Each path below is one point turned by a fixed rotation once a step. After each direction that follows a path, write how fast that rotation turns it, in degrees a step (0 if it stays still).
Each turn is a multiple of 5 degrees from 10 to 175, or 0.
Each row of a path follows its step; steps can be skipped.
path 1
step 1: [  9  17   5 -32  -5  20  18  -3  14   0  16  -2  15   2  -3  -4  -8 -12
 -10  -1   1  -8  -4  15  -2 -12   1  12  10   3  18  10]
step 2: [ 13  -4  12  -7  -4  16   9   4   4  18  24   9 -14  20  -2  19   7  -4
  -1  -5  14  -3 -20  15 -14  -8   1   3 -14   5  11  -6]
step 4: [ -1 -12   1 -21   4   7  20  -8   1   1  17  16  -4   1   7  -3  -2   3
  -7  -2   1  -6 -11  27  11 -12  18  -5  -2   6  11  30]
step 5: [  2   6  12 -11 -13  17   2 -13 -26  11  15   7 -10   0  16  22   3  -2
  -2 -15   4  10  -7   8  -8   6  13   5  -1 -11  22   6]
step 6: [  9   1   0 -30 -12  11   2   7  -9 -21  15   3   4  -8 -11  -4 -12   1
 -13  -7   9   0  -3  27 -23   1  11   2   4 -12   7  -1]
step 7: [ -1  -3   6 -30   4  23  18 -13   9  -5  13   3   2  19   0   5  -2  -7
 -10  -4   8   1 -16  -2  -6  -5   6 -19  -1  11  20  -1]
step 8: [  8  -5  -5  -5  -5  11   8  14  -8  14  19  -9   6   1  11  21  -8  -2
   1 -13  27   9  -9  16 -13   5  21   3  -9  16  12  -6]
step 9: [-20 -17  -2  -6   2   7  13   5  -9 -18  19   5  -6  -8  -7  14 -16   7
 -16   8   2   5 -19  18 -15   0  14  -4  -2   8   0  15]
step 11: [ -1   0  -5 -11 -26  26  -3  -1 -10   2  23 -14  11  -5  -3  16 -15  -2
   5 -11  -5   0  -1   8 -12  10  14   9  -2  -7  14  16]
step 12: [ -9   4   0 -29   0  18  -4  -9   7 -15  21  -3 -10   1  -9   8  -3   2
 -20   4  -2  -6 -13   6 -28  -4   8   4 -13   4   0 -15]
step 13: [ -1   4   1 -10 -13  22   5   3  28   6  19  -1  11  -2  -1   8 -12  -3
 -17  -7  15  10  -6   4   7   5   9 -12  -3  21  19  -7]
Directions:
[ -1  -3   4  -6   6  -2  -2  -2   2  -5  -9   2   6  -8  -1   0  -3   1
  -4   3  -4  -2  -3   3 -10   0  -1   4   1   4  -5   2] -> 125
[-1 -4  1 -4 -2 -6  5 -5  5  8 -2 -4  1 -3  1 -1 -5  1 -4  5 -2 -8  1  0
  4 -1  2 -8  6 -3  5 -4] -> 120
[-2  1  3  1 -5 -4 -2 -8 -7 -2 -1  3  4  2  1  3  0 10 -5 -1 -2 -2  6  0
  5  0  5  3 -3 -5 -3  7] -> 65
[-10  -1  -8   2  -3   5  -7  -1   6  -2   3  -8   1  -3  -2   3  -4   3
   0   1  -3  -2   1  -6   1   4   4   0  -5   5  -3  -2] -> 20
[ -2  -3   7  -6  -3   0   0  -7   0  -1  -4   2 -11   6   1   1   5  -1
   3   4  -2  -1  -7  -3   4   1   0   0  -7   5  -3  -4] -> 140
path 2
step 1: [ -4  -7  15 -12   3  -8  -6  -5   6  14   6   5  18   9  -2  19  13  10
   7  -2   8  -1   5 -20 -10  -6 -16   0  -4 -20   0  10]
step 2: [  9  17  14  -5 -19 -15  -6 -13   4  -5  -6  -5  11  -6 -12 -14  -5   2
   0  -9 -16  -7   2 -12  -9 -10  -2  12  10   6  12 -13]
step 5: [ 10  -7   1  16   0  -1   4   6   6   3   3 -12  -5 -10   7   3  20  10
  16   3  10  -7   8 -18  -4  13 -14  -5 -23  -8  15  -4]
step 6: [ 17  15  13   4   3  -2  17  -2   5 -15  11  -2   1  10  -8   9  -5  -1
 -17  -8   0  -2   5 -11   2  10   7   6   0  -2  -2 -32]
step 7: [  5  -3   8  -4 -10   9  -9   6  12   9  -2 -21   6  -3  10   8  13  13
 -13  11   1 -14 -22  -5  15  -7  -3 -15  -6   2 -11 -10]
step 8: [  7   8   3  -7  -1   0  -8   5   8   2   3   6   7  11 -13  10  -4   3
 -16  -1   6   2  -6  31  -5  -6 -11   5 -14   6  27 -13]
step 9: [ -4  -7  17   9  11  -3   6  -6  16   5  13   8  13 -26   6   4  15   5
  18  10  -8   0  -1  12   5  -8 -15  -9   4   2   1 -10]
step 10: [ -8  14  25  -6  15  16 -16   0   1 -10  11   1  10   5   4  -1   7   6
   4 -17  -5   4  -5   0 -13  14  11  15   6   1  11  -7]
step 11: [  0   1  -6   4   7  -7 -11  10  10 -10  21 -12  17 -14  -1  -5   6  -4
 -10 -14  -1 -16  -7 -15   3  -6  -9 -11   4  17  -1  15]
step 12: [  1   8   7   8   5  -6 -18  -5  -7  -6   3   0   0  18  11   2  -7  -9
  -6   5  22 -18  -1   6 -12   7 -26  15   8   4   3  -9]
step 14: [ -8  17   8  -1 -10 -20  -7 -11  -5 -19   3   0   6  10   7   7  -1  21
  -1  15 -13  -7  -2  -8 -11  10   6   3  -9 -12  13  -3]
Directions:
[-1 -1 -4  1 -4 -6 -2 -8 -6 -2  1 -2  4  4  0 -8  3 -1  1 -2  1 -6  4 -5
 -1  2 -4  4  8 -5  3  7] -> 35
[-4 -6  3  1 -1  4 -1 -1  2 -1  3  1  2 -6 -8  2 -4  2  6  5 -3  2  6 -7
 -5  4  2  3  3 -6  2 -8] -> 90
[  9   2  -1  -5  -1  -3  -6   3   1  -3   2  -3   1  -1  -1  -2  -6   1
   2  -3   3   0 -10  -6   1   2   7  -6   8  -1  -1  -3] -> 85
